Named turns come first, each shown by rows before and after it. Which turns, in which order, take the first row of each pair that follows to the second? Write the first one first, as in the answered first pair.
K_711 (before -> after):
[  2.3   6.2  11.1   0.7  -8.3   8.5  17.1  -2.6  18.2 -13.4 -11.8  -4.4
   7.5  -0.4  -0.7  -3.2  10.8  -0.5 -10.6   1.1  24.0   6.2  -5.8 -14.2
  -9.9  18.1  25.6 -25.1  -7.9  -2.4   8.9   7.0  21.7 -17.6 -16.5 -13.4
   9.0   9.8]  ->  [  3.5   2.7   6.7   2.6 -13.6   8.8  21.4  -6.5  10.6  -5.0 -22.5   0.4
  -8.8  12.5   6.6   1.7  16.8   4.6  -9.4  13.1  -1.1   1.0   6.1 -14.6
  16.8   2.9  11.8 -23.9 -24.0  -4.0  -6.7  -8.8   7.4 -30.2 -14.1 -14.1
   3.0   3.7]
[  6.7   5.7  -6.1  -8.9   2.0   7.4  -0.7  -1.0  -0.8  -3.5  -5.3   9.1
   0.0  -2.2   7.5   8.0 -15.5   8.5  -1.6  -0.2   6.0   6.2   4.1 -10.6
   6.3  -2.3  -0.2   5.2 -18.4  15.8   2.1   4.2  -0.1   3.0  -2.0 -14.0
  11.3  -0.9]  ->  [  6.9   6.4  -1.8  -7.4   4.4   9.0  -0.3  -1.8   5.3  -6.0  -2.9   7.1
   5.1  -2.9   4.1   3.6 -11.2  10.3  -0.1  -4.7  16.1   6.8   2.7 -11.4
  -4.7   0.5   5.9   3.5 -15.7  15.5   4.1   4.6   6.4   3.3  -5.6 -13.2
  11.6   2.0]
[ 10.1  10.8 -11.5 -17.4  -4.4  -9.8  18.2  -0.4 -18.3  -8.2 -19.0   4.0
 -15.5  -6.4  -0.1   9.2   1.4  -2.3 -21.6  24.6 -16.7   1.4  -4.1  -5.9
  11.6 -17.8 -18.5   0.4 -22.3   8.7  -1.9  -4.8 -11.0  -8.8  24.2 -20.9
   6.1 -12.4]  ->  [ 11.1  13.5  -7.4 -24.8   6.9 -12.4  13.4   6.2 -13.4 -21.7  -7.1  -1.5
   5.1 -21.1  -7.4   5.9 -13.2  -8.8 -21.0  11.4  10.9   9.8 -21.2  -5.7
 -20.2   1.9  -3.0   2.9  -4.7  10.6  14.8  17.8   6.8  11.2  21.4 -22.2
  14.1  -6.3]
[ 15.7   1.9 -18.7 -26.6  10.0  -0.8   6.1  -2.5  -4.8 -13.6  -9.1   4.8
  10.0 -11.0   1.4  12.5 -19.9  -7.1 -20.8  17.3  -8.1   9.4   5.1   0.7
   8.8   8.0 -12.4   7.5  -2.0   5.5  14.1  19.7 -16.6  22.2  -2.8  -4.4
  14.5   0.8]  ->  [  9.5  -0.1   5.3 -14.2   8.8   4.9  10.3  -2.4  15.0 -16.3   6.3  -4.5
  22.1 -14.4 -15.3   5.7  -6.7   4.5  -7.2   5.1  24.8  14.6  -0.3  -2.6
 -23.8  20.2   7.4  -1.1   6.1   0.8  17.0  17.3   8.0  15.7 -14.7   1.3
  13.9  13.1]
K_512 (before -> after):
[ -4.1  -4.7   9.0  10.7   1.9   4.6   4.1   3.9  13.9   5.2   1.7  -4.1
  -5.9  10.3 -10.8  -1.7  14.5  14.1  12.9  -9.4   8.0   2.6   7.8  -1.3
 -19.3   3.6   6.3  -6.5  -5.7   2.4 -13.3 -12.1   9.3  -6.9  -5.7  15.2
  -4.3   6.2]  ->  [ -6.6  -5.8   6.7  14.3   0.1   2.1   2.4   3.4   9.7   4.9   3.5  -4.8
  -7.3   8.2 -10.4  -2.8  14.7  12.0  12.4  -9.3   4.6   2.3  10.4   5.2
 -19.3   3.2   5.2  -5.2  -6.9  -0.8 -12.5 -13.7   5.7  -5.4  -2.9  17.1
  -7.6   4.6]
[-12.1  -6.5 -25.0 -25.6   7.1 -10.2  -8.3   9.8 -27.0   8.9   6.8  -8.7
  -4.5  10.7  33.1 -16.5   1.6  11.9 -50.5  16.6 -15.9 -29.8   6.9  11.5
  28.5   7.4 -19.1  -0.8   2.3  33.2  38.8  21.8 -36.1   8.1  19.0 -14.2
  21.8 -28.8]  ->  [ -6.0   0.5 -16.6 -30.7  13.0  -7.3   1.0  16.3 -15.1   7.9   5.1  -9.8
   5.6  10.8  32.2 -16.4   1.3  15.8 -53.5  15.2  -0.4 -26.7  -3.9   1.4
  21.0  14.3  -9.4  -5.7   4.3  43.5  42.7  30.7 -24.2  10.2   8.5 -22.7
  35.0 -27.0]
[-11.4 -14.9   9.6  25.0 -16.4   5.7   7.8 -16.6   1.7  21.4   4.2  -1.9
 -26.3  25.0  -4.4   1.2  38.1  25.5  22.3  13.4 -19.6  -5.9  21.5   7.4
  22.7 -27.7 -11.7  -6.3 -28.5 -19.7 -24.1 -42.5  -3.9 -45.8  -2.4  15.1
 -20.9  -1.0]  ->  [  5.8   4.4  24.6  11.1  -4.4  13.8  32.4  -5.7  29.7  17.5  -2.7   0.0
  -9.8  26.6  -2.2   3.3  35.1  39.6  14.4  17.1   6.9  -5.1   1.1 -21.8
  16.1 -17.4   5.6 -22.6 -26.0   3.2 -24.2 -28.3  16.0 -48.2 -26.3  -9.9
  11.7   2.2]
K_466 (before -> after):
[ -6.6  -1.6  30.6  23.8  17.3   6.9  -8.4  22.9  20.9 -10.0  -2.7 -26.8
  18.3 -11.4 -10.5   4.6  -9.7  -1.5   6.5  12.6  18.9 -11.5 -24.3   2.1
  -5.4 -10.4   9.9  20.0   1.9 -26.0   8.8  -5.0  19.0  -4.1  15.8 -13.3
  23.9  16.1]  ->  [ -6.9  -2.1  29.6  23.9  15.9   8.0  -9.0  22.6  20.8  -8.8  -2.9 -27.4
  17.7 -11.6 -10.1   3.3  -8.8  -1.5   7.6  11.5  17.8 -12.6 -24.0   6.0
  -5.6 -10.0   8.4  20.1   1.3 -25.8  10.8  -2.6  19.8  -3.1  16.7 -12.2
  24.1  16.9]
[  1.2  -4.8  15.2 -10.6  17.2   1.3   2.4   6.4  -6.3 -10.0  -0.8 -10.1
  11.1  27.4 -17.2  27.7   1.0  -3.1   8.9 -17.8   8.3   4.1  -0.4  13.6
   3.6  -7.7 -11.4  16.5  12.5   4.9 -10.2  -4.4  13.8 -11.5   5.2  -4.0
  -4.3  -8.3]  ->  [  1.5  -5.0  13.7 -11.4  16.1   1.6   2.0   7.8  -7.8 -10.9  -0.7  -8.6
  10.2  26.4 -17.3  28.0   0.8  -4.5   5.7 -17.1   8.0   4.0  -1.5  13.2
   2.7  -7.6 -10.9  16.6  14.1   3.5  -8.8  -3.6  15.2  -9.7   6.4  -3.0
  -5.8  -7.1]
[ -1.1  -9.1  -6.6   1.5  -3.9   1.5   0.2  -9.2 -10.2  -0.6  -9.0   0.8
  -4.4   4.1   7.0  -3.5  -6.6  -2.9  -7.6   3.6  -7.9   7.1  -0.6   0.2
   5.6  -6.5 -14.1   3.4  -4.3  -1.9  -8.1  -5.1  -8.3  -2.3   8.2   0.5
  -3.9  -9.6]  ->  [  1.4  -9.0  -8.0  -1.7  -3.0   1.5   1.6  -8.2 -10.3  -1.0 -10.9   2.0
  -2.6   4.1   7.5  -4.1  -8.6  -1.9  -8.4   5.6  -8.5   6.2  -1.5  -2.2
   7.1  -6.7 -13.5   1.9  -3.6  -0.1  -6.6  -2.1  -8.8  -0.9   7.9  -2.9
   1.0  -8.7]
[ -6.6 -21.4   8.7  14.2 -26.5  13.1  10.2  10.2  -0.7 -10.8   3.1  -3.2
  -0.9  -6.9   1.6  -4.1   6.2  18.1 -18.4  -0.1  16.8   7.9  15.8 -20.1
 -17.1 -19.6  -7.5  -6.9 -14.1   3.1   3.0  -1.0 -18.7   1.3 -12.7   6.4
 -10.9  -9.9]  ->  [ -9.9 -25.1   3.1  13.8 -26.9  10.5   1.4  10.6  -6.3 -11.7   5.6  -3.3
   0.4 -11.8   0.6  -4.5   1.3  10.0 -16.5  -4.5  15.7   9.7  16.1 -13.7
 -21.5 -18.2  -8.6  -1.7 -10.8  -2.4   7.5   1.9 -18.5   7.6  -6.2  10.1
 -14.6 -12.5]
K_468 (before -> after):
[ -3.3   1.9  -9.9 -10.8   2.8  -3.0 -22.6  -4.5 -10.9  -0.9  -1.4   2.7
   6.6  -8.3  -2.9   9.6 -28.5 -17.6   3.1  -4.4  -6.0  -4.3  -1.9  17.3
   1.1   3.7  -5.8  17.8  11.5  -3.3   5.7   6.4  -6.3  21.8  13.1   0.0
  -5.4   5.1]  ->  [  1.5   0.4   0.3  -1.0  -7.4   5.5  -6.4 -11.4  -0.3  12.8 -12.7   3.6
 -12.4  11.4   1.5  13.2  -6.6   3.6   7.4  10.4 -20.8  -9.7  11.4   4.1
  26.3 -15.0  -9.8   6.2  -9.7  -4.0 -15.0 -18.2 -13.3  -6.0   3.0  -2.6
  -5.8   3.9]
[-14.5 -13.8 -21.7   2.7   8.7  -3.2   1.8   4.7 -23.0   8.8 -24.7   2.3
 -22.8  20.9 -10.3  -1.3  17.0   0.2   9.9  20.7 -31.3  -7.4   4.8   8.9
  32.5   7.1  -8.6  10.2 -20.7 -12.1  -6.4 -20.1  -3.2   6.7   7.6   2.3
 -14.6   3.1]  ->  [  4.1   7.4 -17.1 -22.6  24.7   0.2  18.9  17.9 -10.6   0.5 -31.2   6.3
   0.0  14.0  -5.3   3.9  -0.6   0.1  -6.4  22.2  -8.8  -4.7 -19.8 -12.4
  24.8  20.2   1.8   3.3 -12.1  10.5   1.3   7.1   9.7  22.9  -7.9 -25.1
  18.8  -0.8]
[  1.6   1.8 -27.5   3.3  12.2  -2.6   9.8  -6.1 -12.4  -7.3  10.0  -9.8
   9.7  -8.4 -12.1  -1.2 -22.4 -10.1 -18.2 -15.5  10.9   4.1  -9.3   9.0
 -16.9  17.7   7.0   7.6  13.0  -9.3  15.0  11.1  13.6  19.3  -7.8   8.3
   9.0  10.3]  ->  [ -6.9 -10.8 -20.1  25.1  -5.9   2.5  15.8 -18.0 -12.5   7.5   2.6 -10.1
 -16.9  13.2 -10.1  -2.2   4.3   7.6  -5.4  -5.2 -11.8  -3.8  16.3   9.7
   6.6  -2.9  -3.0   1.6 -11.2 -20.5  -7.7 -23.5   1.2 -12.7  -8.9  19.7
  -9.7  12.4]
K_353 (before -> after):
[  8.1  13.0   1.7  -9.2  19.5   1.2  29.6  -0.8  11.9   9.6   6.6 -17.8
  21.9  -6.5  -1.5  -1.9 -19.0  19.7  -7.0  -1.5  14.5 -20.2 -18.7  -9.6
  -6.2   7.9   0.8 -16.4   3.7  -0.2  -2.7  -4.5   5.2  -2.7 -11.9 -15.1
  22.5  -7.0]  ->  [ -0.8   1.7 -17.8 -10.0  16.8 -11.1   5.3  -4.4 -17.7   3.5  11.7 -16.7
  18.3 -18.6   0.1  -1.5 -36.2  -0.7 -11.8  -6.8  -5.8 -20.0 -11.8  14.3
  -2.0   6.7 -13.9   2.5  11.7 -12.8   5.9   0.5 -12.5  15.1  11.3  -1.8
   4.0 -14.2]
[ -3.1 -12.2   8.2  15.2 -19.7   8.3  -8.1 -22.1   4.2  -2.9   4.0  -4.6
 -13.1  31.8 -24.1   3.9  12.9  22.0  11.3 -17.3 -16.7  -7.9  11.1   5.6
   3.0  -9.4  14.3 -11.0   2.8  -6.4 -16.1 -23.2  15.0   4.2   8.3 -25.4
 -13.5   9.5]  ->  [ 15.1   2.1   1.1  -7.8  -9.0   9.0   5.0 -10.4   4.5  -6.2 -11.1   5.8
  -7.1  33.7 -12.5  12.7  -2.1  22.3  -5.3  -6.6 -20.8 -10.9  -0.6 -10.3
  21.6  -8.8   9.0 -13.2   0.7  13.3 -15.8  -9.8  12.0  10.6   4.9 -47.6
   9.3  -2.0]
[  2.0   3.1 -10.3   1.8 -20.5  19.2   7.1  -2.7   3.5  14.0  13.9 -22.3
  19.3  -3.4   0.3  32.8   2.2   2.4   1.9   8.5  -9.4  -5.6  -0.4  -3.4
   2.0 -13.1  17.9 -11.1  23.9  19.9 -13.4  12.1  -5.2  21.5   0.0  -7.0
 -15.2  21.3]  ->  [  1.8   1.4 -11.6   2.1 -21.0  17.4   3.6  -4.6  -0.8  12.7  14.8 -21.4
  19.8  -4.8   0.4  31.3   0.5  -1.5   1.1   7.2 -11.3  -5.9   1.9   0.1
   3.4 -14.0  15.6  -6.7  23.8  18.9 -13.3  13.4  -8.1  22.2   3.0  -3.8
 -17.7  22.0]
[ -5.0  12.0   2.2 -26.6   0.4 -26.8  -1.7  -3.3  -3.5  -7.7  -4.3 -21.5
   8.1  -7.8  14.7   9.2 -28.1   1.8 -43.3  -7.4   6.2  -7.2  -3.8 -34.0
  14.3  11.8 -14.6 -13.7 -11.3  30.0 -20.5   5.4   1.3   7.6  11.5   2.5
   5.4  15.5]  ->  [-25.9  -5.3   1.0  -6.7  -7.9 -31.4 -24.2 -13.6 -15.8  -8.3  11.1 -30.4
   5.1 -11.5   4.1   2.3 -20.3  -5.8 -28.0 -18.9   2.2  -4.3  10.4  -8.9
   0.2  11.4 -15.6  -3.4  -8.4   7.0 -17.9  -7.0  -0.7   5.9  26.7  27.6
 -22.4  22.0]
Now pairs of rows:
Between the rows of a pair lie two turns.
[ -8.7 -21.4  -2.3   6.0   0.9  -7.4 -10.1 -10.9   2.2  -5.0  28.6 -16.6
  18.9 -12.0 -14.6  -8.1 -27.8  -9.8  26.5 -14.4  26.2   5.4  16.6  28.7
 -14.6   3.5  -7.2  26.7   0.0 -19.9  12.5 -29.2  16.5  14.0  20.7   6.9
 -26.4   5.2]  ->  [  3.8  -8.8  22.6   6.3   1.3   4.3  17.2  -6.5  34.3   1.7  22.2 -18.1
  22.0   0.1 -17.7  -8.1 -10.2  16.7  30.1  -7.1  45.7   3.3  10.9  -1.5
 -12.5   3.5   6.3   5.4  -9.0  -5.5   0.7 -35.4  35.9  -6.0  -5.3  -7.7
  -5.8  11.8]	K_353, K_466
[ -8.8  -4.9  13.5  17.0  -3.8  17.8  16.7  -8.7  26.3 -16.4  14.3 -17.3
  20.4  -2.1 -10.2  -2.5  -4.8   2.7  10.1  -0.5  36.7  -6.4  10.7  -7.1
  -7.2  -5.6   3.2  -4.8  11.6  -2.3  -6.9 -32.1   7.9  -9.5  10.4  25.5
  18.0  -2.2]  ->  [ -7.5  -6.1  11.5  18.6  -8.1  18.1  20.8 -10.9  25.1 -11.0   8.7 -13.4
  13.2   5.4  -6.7  -1.2  -0.8   7.1   9.0   3.9  29.9  -9.2  16.0  -9.4
   4.8 -11.0  -2.7  -6.6   4.0  -2.6 -12.6 -38.8   3.4 -18.1  10.4  24.0
  15.4  -4.2]	K_466, K_468
[ 13.4  23.5   1.2 -21.0   1.1   6.1  23.7 -12.5  40.8  -7.7  14.1  11.2
  25.5   4.9 -18.7  15.1 -15.8  39.5   9.9  13.0  18.2  -7.9   1.1  -3.9
  14.0  14.7  16.5   2.3  -5.9  -0.2  11.7   6.9  17.3 -42.3 -10.2 -36.3
  58.9  21.7]  ->  [-24.2  -8.4  -5.2  13.4 -13.1  -1.7 -16.9 -31.3  13.3 -10.2  41.5  -3.0
  15.8  -2.3 -35.9   2.6  -6.7  23.1  34.0  -9.2   6.0  -3.4  22.9  41.0
 -11.5  15.0  12.3  19.6   1.6 -40.7  16.8 -12.6   9.6 -39.5  16.1   6.6
  11.1  30.1]	K_353, K_353
[  6.7 -19.6  -5.8  -6.0   3.1 -14.0  -7.1  -9.7 -19.5   5.6   2.4  -8.3
 -12.1   5.2  -3.1   2.6 -23.1   2.9 -15.7  11.6 -15.1   5.5   7.4  15.9
   9.1   7.9  -5.7  -5.2  -8.7   7.2   2.7  14.2  -4.3   9.5   4.3   4.2
  -2.0 -17.4]  ->  [  2.4 -25.9   8.7   8.9  -6.0  -8.6  -3.6 -14.7  -7.0  13.5   4.8 -11.9
 -18.0  14.6  -8.5   0.1  -2.2  16.6  -5.4  10.4 -12.2   5.6  14.3  13.5
   5.0   4.5   0.1 -12.4 -15.4   0.5  -6.3  -3.4   2.0 -10.1  -1.1  11.6
  -8.7  -9.1]	K_711, K_468
[ 12.8  -5.8  -9.6   0.5  -4.9 -13.9   3.3   7.2  -8.6  11.7 -11.2  32.7
   6.7  -0.1  -3.7  -5.9   9.4   6.3  30.2  14.0 -22.4  -8.7  -6.0  14.0
  29.1  -3.0 -11.4  23.3 -21.2   3.9 -29.1  -1.5  -1.2  -7.7   4.5 -20.9
  12.4  30.6]  ->  [  0.0 -14.9  -8.5   8.7  -3.4 -18.4 -15.1   5.4 -12.9   3.2   8.3  26.7
  16.3 -13.6 -15.1 -14.1   5.5  -5.8  38.3  -4.5  -6.9  -1.2  -9.3  30.8
  -1.6   9.2  -3.3  31.8  -5.8  -7.5 -17.2   5.0  10.0   8.1  12.0  -6.6
   1.3  38.3]	K_468, K_353
[ -0.2  -8.2 -13.7  -0.8  -9.9  -3.0  -6.9  -7.6 -31.8   1.2  -4.1   7.5
 -22.4  -3.7  10.8  -2.1  -4.8 -10.5 -11.5  10.8 -35.6  -9.4   9.2  18.2
  19.5 -12.6 -21.8  13.7  -7.4  -2.1   2.7  -4.2 -26.1   1.8  18.6   7.6
  -9.2 -13.8]  ->  [  3.7   1.9 -16.9 -15.3   2.8  -6.4 -10.1   2.2 -29.1  -7.0  -1.6   9.1
  -4.7 -17.2   8.0  -1.1 -23.6 -21.0 -20.2   5.1 -19.8  -4.9  -6.0  15.8
   4.6   1.6 -15.8  17.1   6.2   6.7  18.0  19.2 -17.9  22.6  17.0  -1.2
   3.7 -14.8]	K_468, K_468
[  0.3  14.0  -7.0   0.4  -2.8  -1.9  -0.6  -4.4  -3.8  18.9 -18.7  -4.7
  -3.2  12.4   5.0  11.5   2.4  -4.5 -10.2  12.0  -3.3   1.2  -4.6   6.6
   9.8  -9.9 -12.6   4.1 -14.9   3.8  -6.3  12.0 -12.4  11.7   6.2  -3.7
  13.7  -6.9]  ->  [-10.4   7.7  -3.1   9.4  -3.1  -4.3 -14.7  -7.8  -3.2  12.0  -2.8 -14.0
   7.2   4.1  -5.5   2.6   1.5 -10.3   0.4  -2.3  14.0   4.1  -7.3  18.8
 -16.4   3.1  -2.9   7.3  -3.1  -6.2   2.6  14.3  -2.5  18.9   9.3   8.4
   5.8   1.9]	K_711, K_353
[-16.7 -14.2  11.7   6.5  -9.6   1.5 -11.1   3.8 -21.2  11.6   0.7  26.8
  -8.1  17.5 -17.1   1.7   0.1  -4.4   7.5   5.1   0.5  -1.7  20.2   0.6
  19.2 -13.7  -6.5  19.9  25.6  -7.8  27.9   8.5  10.1  -5.1  -1.6  -0.3
  -0.7  -2.6]  ->  [-11.1  -6.8  15.2   3.5  -9.7   3.2   0.8   6.5 -12.8  16.2  -8.2  28.8
  -9.1  23.8 -13.6   5.7   3.4   2.6   4.6   9.9   2.2  -5.1  16.6 -11.5
  24.8 -17.8  -4.7  15.4  19.9  -0.5  21.6   7.8  11.0 -12.8  -8.9  -9.2
  10.9  -4.5]	K_711, K_468
